Each row has a name. Each question is about the rows just above it. Places in a row count from 0.

K165: [134 108 108 108]
K492: [136 143  92  48]
K169: [134 147 140 101]
Print row K492.  [136 143  92  48]
Print row K165.  [134 108 108 108]
At which places does K165 hold [108]?  1 2 3
Print row K169.  [134 147 140 101]

K93: [ 87 142 162  91  74 156 169 164  60 164  79 104  79]
K400: [ 93 153 162  98  81 160 164 166  73 163  88  79  87]
K83: [125 125 129 122 123 129 133 130 124 131 124 124 124]
K874: [104 147 156 105  96 157 159 105  91 105 105  96  96]
Every place of [105] in K874:  3 7 9 10
Print row K93.  [ 87 142 162  91  74 156 169 164  60 164  79 104  79]

K599: [134 134 128 125 170 134 110 130 126 132  93 127 127 141 168 148 122 144
 129 135 127  93 125 124 126 109 126 137 138 159 126 149 126 124 129 122
 147 141 127 132 127 129 137 122 127 131 129 106 113 128 113 145]
K225: [143 113 126 123 161 133 110 130 125 130 108 128 106 167 117 140 127 133
 130 130 127 128 133 130 126 119 124 126 121 146 129 140 125 123 127 133
 178 168 123 127 124 125 139 138 130 133 125 134 121 129 113 149]
K945: [143 113 126 123 161 124 110 130 125 130 108 128 106 167 117 140 127 110
 130 130 127 110 133 130 126 119 124 126 121 146 129 140 125 123 127 133
 178 168 127 132 127 129 128 122 131 131 129 106 110 128 113 145]
K240: [164 101 128 129 108 132  42 126 132 130 125 128 163 108 126 150 127 109
 130 123 134 106 128 134 126 141 133 127 133 107 111 118 126 128 127 132
  84 117 132 131 126 126 113 146 124 125 128 134 131 129 133 147]
At which places does K945 hold [110]?  6 17 21 48
Print row K599.  [134 134 128 125 170 134 110 130 126 132  93 127 127 141 168 148 122 144
 129 135 127  93 125 124 126 109 126 137 138 159 126 149 126 124 129 122
 147 141 127 132 127 129 137 122 127 131 129 106 113 128 113 145]
Print row K945.  [143 113 126 123 161 124 110 130 125 130 108 128 106 167 117 140 127 110
 130 130 127 110 133 130 126 119 124 126 121 146 129 140 125 123 127 133
 178 168 127 132 127 129 128 122 131 131 129 106 110 128 113 145]

K775: [152 140 198 108]
K895: [156 143 200 107]
K974: [153 138 198 104]
K621: [143 143 143 106]
K104: [141 141 141 141]
K709: [166 121 166 166]
K249: [158 149 200 102]
K375: [142 123  76 160]
Print row K974.  [153 138 198 104]
Print row K104.  [141 141 141 141]
Every place of [141] in K104:  0 1 2 3
Every place of [143] in K621:  0 1 2
Places of [166] in row K709:  0 2 3

K654: [56 51 58 55]
K275: [153 153 153 151]
K282: [176 175 165 174]
K865: [128 152  68 124]
K753: [120 120 145 119]
K894: [153 154 182 151]
K256: [101 102 124 100]
K967: [137 131 108 134]
Print row K865.  [128 152  68 124]
Every place of [68] in K865:  2
Print row K282.  [176 175 165 174]
Every place of [153] in K275:  0 1 2

K164: [120 117 127 142 113 108 132 110 154 153 126 141 147 144 141 120 127 123
 120  87 102 106 114  87 100 123 154 138 130 137 103]
K736: [202 124 128 139 123 106  95 123 156 148 132 132 124 147 139 124 129 116
 118 112 101 107 123  73 104 115 144 146 124 151  95]
K641: [200 114 128 141 116 108 128 123 153 150 130 135 139 147 138 119 123 120
 118  98 101 107 123  94 105 117 148 140 126 142  99]
K315: [201 113 128 142 117 108 127 123 151 150 133 137 138 147 139 121 130 119
 118 106  94 104 106  80 101 116 146 140 126 154 100]
K960: [203 111 129 140 122 106 112 128 152 146 135 134 131 147 140 123 131 115
 117 108  95 109 121  76 107 113 142 142 123 154  96]
K656: [201 112 127 141 118 107 117 128 153 148 129 133 137 147 139 122 118 118
 117 201  96 106 119  99 103 106 145 146 125 148  98]
K334: [197 118 127 142 114 121 126 116 152 152 130 135 140 146 142 118 121 118
 119  96 103 105 117 118 100 120 151 116 127 138 100]
K588: [199 115 128 141 115 106 124 121 152 152 133 135 139 148 141 119 131 120
 118  96 106 106 119  72 102 118 149 144 127 148  98]
K199: [200 115 128 142 115 195 127 116 154 152 136 141 144 115 115 195 139 115
 120  88 194 107 105  75 104 121 152 115 195 135 101]
Places of [95] in row K736:  6 30
Places of [200] in row K199:  0
Every place of [201] in K656:  0 19
At which places does K334 hold [118]?  1 15 17 23
Places of [121] in row K334:  5 16

K254: [107 116 104 111  96 150  74 143 143 178  98 177  61 102 131 139 181 200
 130 155 114 143 126  83 131 129 153 148 111 134 189 103 182 124  97 138
 166 201 152 162 121 128 130 103]
K324: [137 153 155 178 166 102 137 120 112 104 131 113 142 149 149 121  85 106
 163 116 122 122 140 113 118 129 136 137  58 146 151 135 130 149 113 149
 120 127 137 101 135 112 125 129]
K947: [118 143 132  99 141 144 123 105 141 139 140 122 136 139 122 132 131 122
 117 109 139 125 110 144 142 139 140 145 122 135 130  98 112 120 134  99
 140 122 128 151 140 140 109 128]
K896: [137 153 155 178 166 102 137 120 112 104 131 113 142 149 149 121  85 106
 163 116 122 122 140 113 118 119 135 134  70 125 105 143  64 151 121 132
 118  92  96  88 140 146 115 140]
K997: [119 119 130 121 124 105  99 135 132 149 158 102 148 109 144 129 105 118
 121 110 124 133 124 118 105 127 134 125 105 123 141 123 119 121 101 148
 127  95 132 115 142 109 109 112]
Every place of [109] in K997:  13 41 42
Print row K324.  [137 153 155 178 166 102 137 120 112 104 131 113 142 149 149 121  85 106
 163 116 122 122 140 113 118 129 136 137  58 146 151 135 130 149 113 149
 120 127 137 101 135 112 125 129]
At which places does K254 hold [103]?  31 43
At which places does K254 hold [152]?  38
At which places does K947 hold [140]?  10 26 36 40 41

